rotation ticks, each row followed by its count of ticks
The counts run from 0 to 167.
[124 110 185 170 127 129  87 104 132 161 142 140 141 120 169 138 124 128
 145 181 108 109 106 125 105 151 147 103 154 112 137  85 132  91 144 124
 178 125 141 177 153 137  82 124 137 135 151]
103
[161 156 185 142 152 146 137 137 136 122 147 139 120 102 162 156  90 136
 125 150 107 124 107 124  98 146  94 144 173 130 163  49 110 148 120 129
 159 146 138 161 153 143  79  95 106 109 155]
84
[115 154 137 177 140 110  72 123 122 154 148 136 122 106 153 161  82  89
 138 176 110 118 115 128 102 141  91 134 152  93 127  93 137 104 125 102
 100 136 127 144 137 193 142 144 131 101 106]
46
[126 158 169 157 144 125  74 122 133 137 142 126 147 100 166 145  92  94
 129 136 107 121  95 113  85 146  79 146 146 104 135  76 132  93 113  92
  77 146 138 133 159 195 149 151 120 125 114]
47
[ 97 135  94 147  91 117 131 123 115 166 148 161 142  90 147 132 135  90
 144 143 122  72 122 136 104 116 131 116 132  80 120 173 127 106 158 106
 132 180 149 170 136 121 117 178 115  92  91]
133
[ 81  84  78 142 122 162 132  69  87 155 127 146 145 123 137 122 122 134
 112 123 101  99 119  89  81 103 101  89 135  73 128 100 136 120 136 131
 104 164 108 127 160 127 133 161 142 129 123]
17
[139 145 150 164 106 106 102 119 108 150 126 159  81  91 144 160 131  89
 132 154 119  90 158 117 164 110 138 113 127  93 130 115 118 119 124 121
 155 162 116 178 153 149  68 159 108 169 146]
97
[113 134 135 125 110 170 165 138  94 173 120 198 140 127 127 130 141 133
 159 164 161 139 112  90 158 122 121 137 110 136  99 132 111 141 151 112
 125 157 127 184 200  95 130 152 108 149 156]
5
[111 136 129 129 110 146 180 124 106 141 149 127 134 140 132 149 106 127
 118 142 141 129 100 100 121 136  86 155 142 149 104 110 152 138 138 117
  43 180 161 136 197 153 192 129 105 137 134]
30
[119 171 164 133 143 142 143 140 123 122 158 150  89  94 124 112 125 114
 118 104 126  90  87 107 121 125 101 125 138 126 127  98  95 149 126 136
 133 210 125 193 174 107 134 136 107 162 146]
117
[138 154 130 118 102 153 151 137 112 138 158 147 154 105 135 110  62  79
 145 145  78  93 136  82 128 107 106 147 122 144 147  77  82 147 125  53
 131 151 125 148 143 130 109 124 130 137 113]
81
[118 125 126 170 117 128 158 112  82 173 126 126  89 119 148 193 146 158
 109 133 147 139 153 151 111 150  94 117 168  75 119 112 166 132 138 179
  97 147 150 128 175 156 128 121 102 103 131]
33
[ 96 116 106 101 104 139 127  80 114 135 132 134 203 127 171 128 120 139
 108 168 147 142 108 106 115 150  90 138 150 121 152 117 139 103 135  99
 103 148 160 128 164 183 151 156 120  81 115]
163
[154 163 138 127 115 154 161 148 125 120 166 148 164  93 154 119  69  93
 152 144  96  95 138 110 110 137 113 164 143 145 146  74  87 146 139  71
 139 157 145 161 146 130 115  99 122 114 111]
82
[119 135 113 158 114 126 135 101  92 176 122 128  82 119 139 188 153 151
 104 134 125 132 149 136 106 134  92 101 148  66 121 108 162 129 116 160
  96 155 147 128 191 171 137 145 109 149 153]
34
[102 140 138 135 105 163 111  96  96 157 117 146 148 119 148 122 128 138
 130 152 164 130 168 102 135 135  95  98 112 101  92 130 111 150 130 109
 124 162 132 158 169 160 183 186 132 166 163]
156
[114 179 112 143 138 136 133 146  78 153 134 164  94  93 145 171 153 146
 142 130 169 110 137 157 146 141  87 127 146  77  98 136 122 161 129 158
 143 153 151 169 157 141 137 155  88  97 123]
153
[ 91  82 118 137 109 125 156  99 107 164 153 146 156 129 166 147 118 102
 146 167 128 111  87 124 118 140 135 153 142 119 122 147 166  84 179  99
  82 150 147 149 180 140 147 136  96 105 105]
12
[ 75 129 106 148 122 168 140 101 110 165 155 168 178 132 140  94  97 133
 154 163 125 119 125 102  86 125  84  97 144 108  96  97 108 139 142 105
 143 153 127 184 140  96 156 148 147 109 118]
138
[111 183  94 131 116 148 174 129  77 158 148 147 110  91 145 164 146 122
 139 120 162  92 137 151 158 139  91 139 143  88  99 155 115 158 142 131
 126 169 162 154 155 130 148 153  77  83 113]
152
[102 129 134 159 102 163 177 136 109 159 155 169 124 136 130 129 115 143
 160 181 137 109 137 122 141 154 131 117 164 139  80 110 117 157 160 148
 162 161 155 195 181 100 128  97 112 119 150]
120
[151 162 115 119 130 134 132  89 129 126 139 116 115 107 132 173  92 144
  89 125 110 102 137 138  42 148  91 128 152  73 176 111 113 140  99 154
 115 172 129  98 144 169 136 142 126 121 130]
53
[103 175 136 136 128 157  91 119  93 153 117 165 124 129 133 141 140 141
 131 143 166 132 147 108 132 132  96  90 127  82  89 102 123 140 119 125
 134 146 126 156 178 162 155 186  99 166 168]
155
[121  89 116 129  93  99 172 110  88 185 142 152 151 139 148 152 149 115
 143 168 167 125 130  99 123 157 132 160 141 145 104 136 163 103 163 122
 105 128 160 164 189 115 119 152  96 130 125]
126
[108 112  91 103 128 132 180  88  84 129 172 151 147 115 113 118 111 129
  84 105 131 111 130  71  95 112 120 103 144 130 169  97 114 114 129 129
 134 177 100 161 140 104  89 138 128 135 132]
112
[106 173 105 132 160 145 110 133 117 161 133 197 115 124 113 127 103 131
 135 137 138 129  82 101  78 117  75 130 121  92 147  99  85 134 114 143
 117 176  87 162 164 119 136 169 134 131 142]
22
[103 107 172 184 121 151 118 109 139 158 136 153 125  96 155 191 137 119
 142 158 173 137 124 128 133 178 134 107 128 119 125 137 149 101 157 140
 134 174 125 205 160 171 112 150 139 128 157]
8
[131 130  79 115  86 137 164  77  80 165 100 136 140  98 160 170 137 120
 102 138 136 103 132 143 155 136  83 150 115  94 133 180 113 138 134 121
 105 170 135 131 174 126 158 170 121 112 115]
37
[113 124 163 174 112 157 156 132 111 160 159 164  98 128 131 157 108 132
 168 162 134 118 148 131 110 177 153 107 158 127  88 121 131 146 158 155
 157 160 164 190 172 119 130 103 128 140 163]
121
[ 76 136 113 129 113 154 106  78  96 141 131 142 183 116 144 132  95 103
 124 186 138 144 128 123 175 133  81 108 128 117 129 127  98 121 140  87
 127 149 121 173 134 173 161 160 150 104 114]
43
[ 95 145 129 176 129 124 106 129 122 162 146 142 132 107 143 161  76  81
 155 192 123 107 140 157 131 142  89 125 157 100 129 110 121 115 140  86
 114 135 132 152 124 184 129 145 143  79  88]
45
[156 131 112  70  80 127 166 107  67 134 158 152 131 148 125 147 133 140
 107 112 129 129 140  76 142 130 162 123 121 107 131  99 142 125 143 118
 144 158 128 153 185 118 113 151  73 177 143]
93
[129 119 164 153 115 135 119 117 121 146 136 154 149 120 187 143 129 122
 156 179 114 110 117 134 142 141 138 106 171 112 120  93 116 102 161 120
 187 133 147 194 148 110  84 112 117 104 146]
102
[138 160 131 135 154 125  97  97  98 116 151 149 114  92 144 163  87 106
 112 126 107 119 156 119 120 129 112 107 150  90 153  69 100 120 103 111
 177 153  95 166  96 163  73 161 128 126 121]
78
[142 145  87  63 110 104 106  74  83 149 123 152 158 152 153 141  97 122
 111 154  98 114  90  92 126 112 119 150 127  90 156  99 117 110 122  90
 162 123 115 127 156 127 118 162  84 134 121]
74
[124 116 140 132 104 104 135 125 109 166 153 157 122 101 164 181 169 149
 120 131 175 140 133 117 104 160 137 117 137  88 139 130 175  75 160 160
 118 155 144 180 164 140  98 155 107 128 130]
128
[ 72 158 134 141 163 140  77 113 110 156 141 182 143 108 153 111 145 143
 132 140 134 112  75  95  98  95  84 101 141  91 102  90 101 108 137 132
 144 158 122 199 148 120 133 172 121 115 126]
136
[106 153  84 108  96 142 174 117  87 150 135 135 114 109 139 142 141 105
 123 108 144  81 132 127 144 131 100 127 133  94 100 164 112 163 136 131
 100 192 161 140 175 128 182 156  77 104 123]
151
[103 145 159 138 128 118  80 104 138 158 126 149 150 121 173 160 126 125
 134 171 169 136  97 108  92 144  96 153 126 116 130 112 133  95 116  94
  81 137 137 143 180 196 136 174 108 122 147]
161
[129 130  88 117  75 137 151  73  86 150  88 121 130 111 141 152 140 125
  94 127 135 108 135 126 135 124  87 121  96  88 124 154 134 131 125 143
  92 180 129 115 189 145 169 182 121 162 138]
36
